In the rows, 128 means zero.
Rows swapped in pairs by one turn or mirror: which row each one swaps with
z_951: [119 129 138 140 105 142 135 124 114 117 144 116  85 148 159 113 144 148
 124 178 118 133 134 128 121 140 168]
z_499: [159 141 164 139 116 129 139 118 102 124 139 123 117 100 143 134 138 168
 122 139 103 124 145 138 145 121 157]
z_712: [114 119 149 139 102 132 128 131  97 136 123 147  72 140 156 135 135 162
 113 140 108 119 134 128 138 122 149]
z_397: [144 136 141 133 103 129 141 148 122 140 122 131  95 130 147 129 146 154
 124 142 140 143 132 119 129 111 154]
z_419: [127 121 164 161  88 129 141 137 134 114 124 138  72 102 146 113 147 139
 114 132 121 124 131 146 144 148 153]
z_747: [122 115 146 136 131 142 137 117 119 143 139 144 100 126 180 108 150 128
  95 145 116 108 133 123 121 143 140]
z_84: [133 140 170 132 130 151 140 113 123 115 131 140  81 131 140 111 150 164
 145 154 121 107 149 124 119 137 164]
z_535: [123 137 148 144 127 142 123 134 158 113 122 142 102 114 155 112 159 151
 139 154 109 115 146 137 137 137 161]
z_338: [135 123 160 130 111 154 132 131 105 111 128 147 106 124 161 113 143 146
 103 141 106 138 133 143 158 129 171]
z_109: [136 129 155 124 109 143 133 130 124 107 128 131  89 102 147 146 163 129
 121 152 117 106 134 148  93 131 142]
z_250: [131 114 143 133 138 126 126 134 100 123 121 144 117 111 151 125 150 169
  94 133 125 134 130 138 106 124 148]
z_24: [140 143 176 152 113 103 120 124 117 109 140 142  89 112 160 107 133 145
 109 148 110 110 161 145 112 137 137]
z_403: [106 138 150 150 116 123 124 122 126 114 151 157  83  99 150 119 151 141
 144 153 119 148 126 154 125 124 144]
z_589: [125 148 172 135 132 132 148 143 124 134 146 139  95 102 170 101 157 166
 130 139 107 120 160 147 115 135 154]
z_388: [138 134 166 142 106 109 142 117 126 118 141 128 122 125 144 137 159 133
 137 171 105 109 145 122 132 121 135]
z_238: [136 151 162 150 129 146 148 130 143 110 152 131  72 124 158 113 151 145
 114 147 134 110 142 151 118 125 162]
z_311: [136 151 163 144 120 117 150 115  99 108 105 119  84 122 132 116 148 153
 140 156 124 129 141 144 133 116 147]
z_922: [133 144 151 158 117 125 137 115 121 143 143 130  99 104 178  95 148 166
  93 140 129 123 126 144 131 130 128]
z_744: [117 118 143 143 105 123 132 122 126 115 136 163  92 108 150 124 155 124
 119 123 117 139 134 159 124 108 128]
z_430: [139 111 149 155 128 147 146 116 108 116 127 119  90 120 158 108 123 133
  87 146 114 109 145 128 124 113 129]
z_103: [129 118 166 135 118 140 130 105 102  98 147 130 113 129 136 102 148 166
 103 146 118 143 143 150 102 125 143]
z_717: [121 119 137 148  99 152 137 138 124  94 127 113  99 126 153 106 153 129
 135 155 104 110 138 157 134 119 130]
z_640: [122 136 159 125 119 134 141 114 116 118 124 129 109 110 147 102 125 175
 135 141 116 110 109 133 114 135 136]
z_697: [117 131 143 153  99 160 140 114 105 120 120 135 102 120 151 120 156 129
 127 170 114 108 147 153 116 149 131]
z_440: [131 135 176 144 129 127 143 121 101 109 140 119  97 115 189 122 152 157
 114 121 133 142 138 140 114 127 135]
z_593: [140 135 152 164 113 142 156 126 136 114 130 151 103  99 159 123 129 147
 113 147 120 125 173 157 125 132 150]
z_729: [126 124 149 141  88 147 146 120 114 116 131 126 131 123 151 124 149 141
 123 118 118 125 142 113 130 140 156]
z_755: [137 117 163 154 110 112 146 115 121 118 147 130  92 121 134 133 172 156
 111 161 107 119 157 148 147 112 127]
z_349: [149 120 147 143 134 127 150 124 122 134 146 142  85 116 171 118 148 144
 150 142 125 118 122 116 141 110 140]
z_152: [127 136 145 155  96  99 141 112 109 121 132 152  77 100 157 122 141 165
 129 148 112 115 127 131 141 130 134]
z_294: [120 136 167 134 121 128 134 135 111 107 124 134 101 109 159 101 157 146
 109 141 133 133 132 108 156 140 165]
z_400: [ 89 120 147 153 126 138 132 120 106 133 121 144  92 111 135 126 149 124
 113 149 119 112 130 151 111 121 150]
z_565: [120 132 119 131 129 135 145 148 122  99 131 148  91 121 139 112 138 143
 125 134 113 126 114 154 119 132 150]
z_492: [135 135 161 141 105 157 136 117 106 123 150 136 129 117 148 118 158 151
 123 128 120 123 155 139 101 149 151]
z_555: [139 130 163 161 111 121 121 106 101 120 162 119 107 130 137  97 140 157
 122 152 121 139 131 148 123 122 152]
z_959: [110 133 148 152 141 113 140 120 114 112 120 137 105 128 149 142 157 134
 126 143 109 132 149 168 110 123 138]
z_32: [125 135 153 136 149 165 136 114 117 107 134 126 107 136 135 120 148 143
 120 145 114 107 155 153 111 124 151]
z_598: [133 124 149 123 122 130 161 141  99 123 130 151 126 123 177 106 143 135
 112 135 109 126 133 133 132 124 148]
z_204: [119 136 158 136 132 116 168 126 128 111 135 134  98 118 132 114 172 149
 106 158 116 103 155 146 117 134 137]
z_148: [120 133 147 148 110 101 139 129 136 129 135 124  81 128 155 112 145 162
  98 115 115 130 126 142 109 123 150]
z_696: [116 115 164 138 114 137 117 114  90 121 152 134  97 130 145 115 145 168
 117 160 113 133 124 116 105 123 132]
z_654: [141 119 143 150 137 133 142 129 113 130 132 158 107  97 168 118 152 155
 124 120 130 117 147 141 131 104 126]
z_260: [128 124 147 146 129 121 131 113 112 123 139 125  90  97 159  96 176 117
 117 126 113 114 134 149 120 113 130]
z_395: [128 117 143 134 136 146 159 135  91 130 148 124  95 111 150 127 155 128
 131 148 102 105 127 126 119 131 128]
z_852: [141 142 150 150 110 116 108 140 145 116 136 120  98 121 154 105 151 153
 133 167  98 115 139 145 130 124 138]
z_660: [122 120 147 144 122 135 132 140 112 121 126 113  77 122 150 129 171 129
 121 148 118 126 165 134 148 112 154]
z_844: [150 106 171 157  93 125 143 117 115 117 141 104 102 137 157 110 140 148
 116 159 107 127 129 140 124 132 141]
z_33: [139 127 140 156 125 119 147 118 114 111 146 129  84 115 147 121 147 174
 133 175 116 136 131 166 135 130 159]
z_577: [129 108 136 153 100 129 154 125  90  93 117 131 105 122 144 120 145 148
 142 151 109 133 134 150 100 140 148]
z_820: [152 118 166 154 111 148 153 124  88 112 130 149  91 114 172 124 135 147
 130 144 123 100 138 126 117 116 130]
z_91: [131 136 159 152  96 134 142 131 127 112 145 125 108 112 153 108 140 187
 107 119 122 118 137 138 141 128 127]
z_812: [123 123 160 158 129 123 139 116 102 144 144 141 129 106 162 109 143 168
 114 152 127 141 135 152 106 117 154]
z_768: [120 128 149 164 109 144 134 133  98 106 133 131 100 123 146 119 141 159
 129 133 125 129 128 112 150 154 127]
z_597: [136 116 137 152 117 135 138 141 103 100 156 134  95 120 157 123 136 117
 107 149 135 131 135 126 122 147 139]
z_687: [101 116 140 145 117 130 145 135 141 124 130 127  90 128 162 112 157 148
 153 150 138 127 140 138 117 123 131]
z_970: [130 127 156 151 113 105 139 109 132 105 127 106  98 100 149  93 173 140
 120 140 112 114 143 142 130 114 145]
z_892: [132 116 154 156 138 132 139 110 107 114 134 124 118 126 159 116 147 164
 129 142 111 110 131 105 144 125 120]
z_662: [130 129 160 155 132 127 155  99 122 117 137 152 111  98 162 108 156 149
 128 164 116 110 154 155 117 156 137]
z_998: [116 120 148 157  88 131 112 130 108 129 134 156  83 113 130 117 153 130
 129 137 127 127 138 141 133 126 147]
z_224: [125 122 153 146 119 106 148 133 106 114 139 139 101 145 154 106 147 181
 127 136 110 122 154 143 102 118 119]

z_499 swaps with z_660
z_204 swaps with z_598
z_640 swaps with z_687

Rows swapped in pairs by one turn or mirror: which row each one swaps with
z_386: [141 137  95 113 139 116 122 106 135  79 144 148 109 128  75 126 140 119
 140]
z_314: [155 159 120 118 155 126 133 135 127  88 171 154 125 130  92 112 137 135
 173]
z_793: [137 152  94 109 112 133 123 119 114 100 166 161 110 140  95 120 103 144
 142]
z_935: [130 141 129 116 139 132 115 122 146 117 164 137 138 122 114 118 119 118
 128]
z_450: [126 144  89 128 119 117 133 102 135  93 134 139 127 149  99 124 136 146
 162]
z_591: [154 154 102 109 117 139 117 121 117 101 134 162 115 154 100 110 122 161
 145]
z_335: [148 168 142 100 144 111 125 117 112 100 137 135 119 121 115 123 141 145
 156]
z_273: [147 154 117 103 127 120 129 135 140 110 172 142 128 140 122 113 148 134
 173]
z_508: [141 142 119  82 121 123 133 122 122 133 162 147 147 134  86 137 133 121
 153]
z_908: [138 144 115  86 115 124 132 117 129 131 161 145 151 140  93 128 136 115
 145]
z_885: [143 134 111 100 116 150 105 124 135  93 126 145 112 134  87 125 138 152
 156]
z_836: [153 152 110  98 127 116 123 140 131 102 169 148 131 145 121 119 148 126
 170]
z_861: [150 155 129 122 158 131 134 138 140  96 168 158 131 119  92 110 135 138
 164]
z_228: [145 150  94 112 107 139 120 120 113 108 142 161 109 143 107 108 107 144
 147]
z_134: [146 148 135  77 128 116 132 117 124 132 144 140 136 126  90 137 137 134
 163]
z_978: [136 140 124 105 109 107 114 113 138 105 116 168 131 121  93 116 120 148
 162]
z_724: [149 164 146  87 143 114 126 118 115 112 141 141 126 121 110 125 147 140
 155]
z_558: [159 163 139 110 125 125 115 112 122 110 147 133 143 147 111 133 154 128
 144]
z_891: [144 140 130 118 130 113 129  83 131  98 154 158 116 139  69 118 122 123
 148]
z_881: [134 138 121 114 104 107 115 110 147 104 127 164 128 120  99 120 116 158
 160]
z_609: [130 144 134 124 137 119 121 126 144 117 160 133 142 121 106 117 116 120
 130]
z_406: [151 158 132  92 135 108 130 135 105 102 139 149 123 139  80 122 153 135
 159]
z_800: [150 163 137 111 129 126 104 117 118 106 151 131 139 149 116 128 150 130
 137]
z_794: [156 146 123 117 136 129  99 117 157 103 120 157 123 132  93 134 131 145
 158]
z_521: [134 148 129  75 131 112 134 119 122 128 156 141 134 131  94 135 136 133
 163]
z_19: [131 146 130 126 133 122 112 119 124 108 172 132 141 132 118 129 121 127
 133]
z_560: [138 153 113  98 142 115 124 135 155 125 161 162 136 128  83 109 128 132
 128]
z_380: [144 143 138 120 130 111 131  87 131 101 157 159 125 142  69 108 118 124
 146]
z_659: [141 131 103 116 143 118 120 103 138  79 152 150 113 127  74 124 128 120
 142]
z_961: [145 137  90 125 141 119 114 119 139  80 141 140 122 132  85 130 141 129
 144]
z_168: [142 134 118 103 113 140 106 118 133  96 116 157 120 127  85 120 133 155
 153]
z_343: [143 156 125 118 157 127 134 137 137  96 172 157 133 111  85 110 133 136
 153]
z_435: [143 144 120 119 109 100 121 102 138 106 134 177 139 124 107 115 105 141
 154]
z_7: [140 148  91 136 120 117 130 103 133  93 132 143 135 149  99 129 135 147
 161]
z_917: [146 150 117 119 111 105 130  98 138 110 138 173 140 129 110 108 104 141
 153]
z_858: [136 155 110 113 112 126 141 105 112 100 161 159 107 131  79 109 105 133
 141]
z_150: [137 150 120 103 144 118 126 141 152 121 160 164 133 119  86 106 133 134
 131]
z_911: [157 153  99 106 115 134 121 123 123 100 124 173 123 153 101 107 130 156
 146]
z_584: [136 162 134 120 125 126 113 118 113 119 157 126 142 135 120 125 134 120
 139]
z_58: [137 152 105 101 115 129 134 108 118 100 163 160 109 134  79 105 101 126
 145]

z_724 swaps with z_168
z_793 swaps with z_19
z_659 swaps with z_343
z_335 swaps with z_885
z_794 swaps with z_406

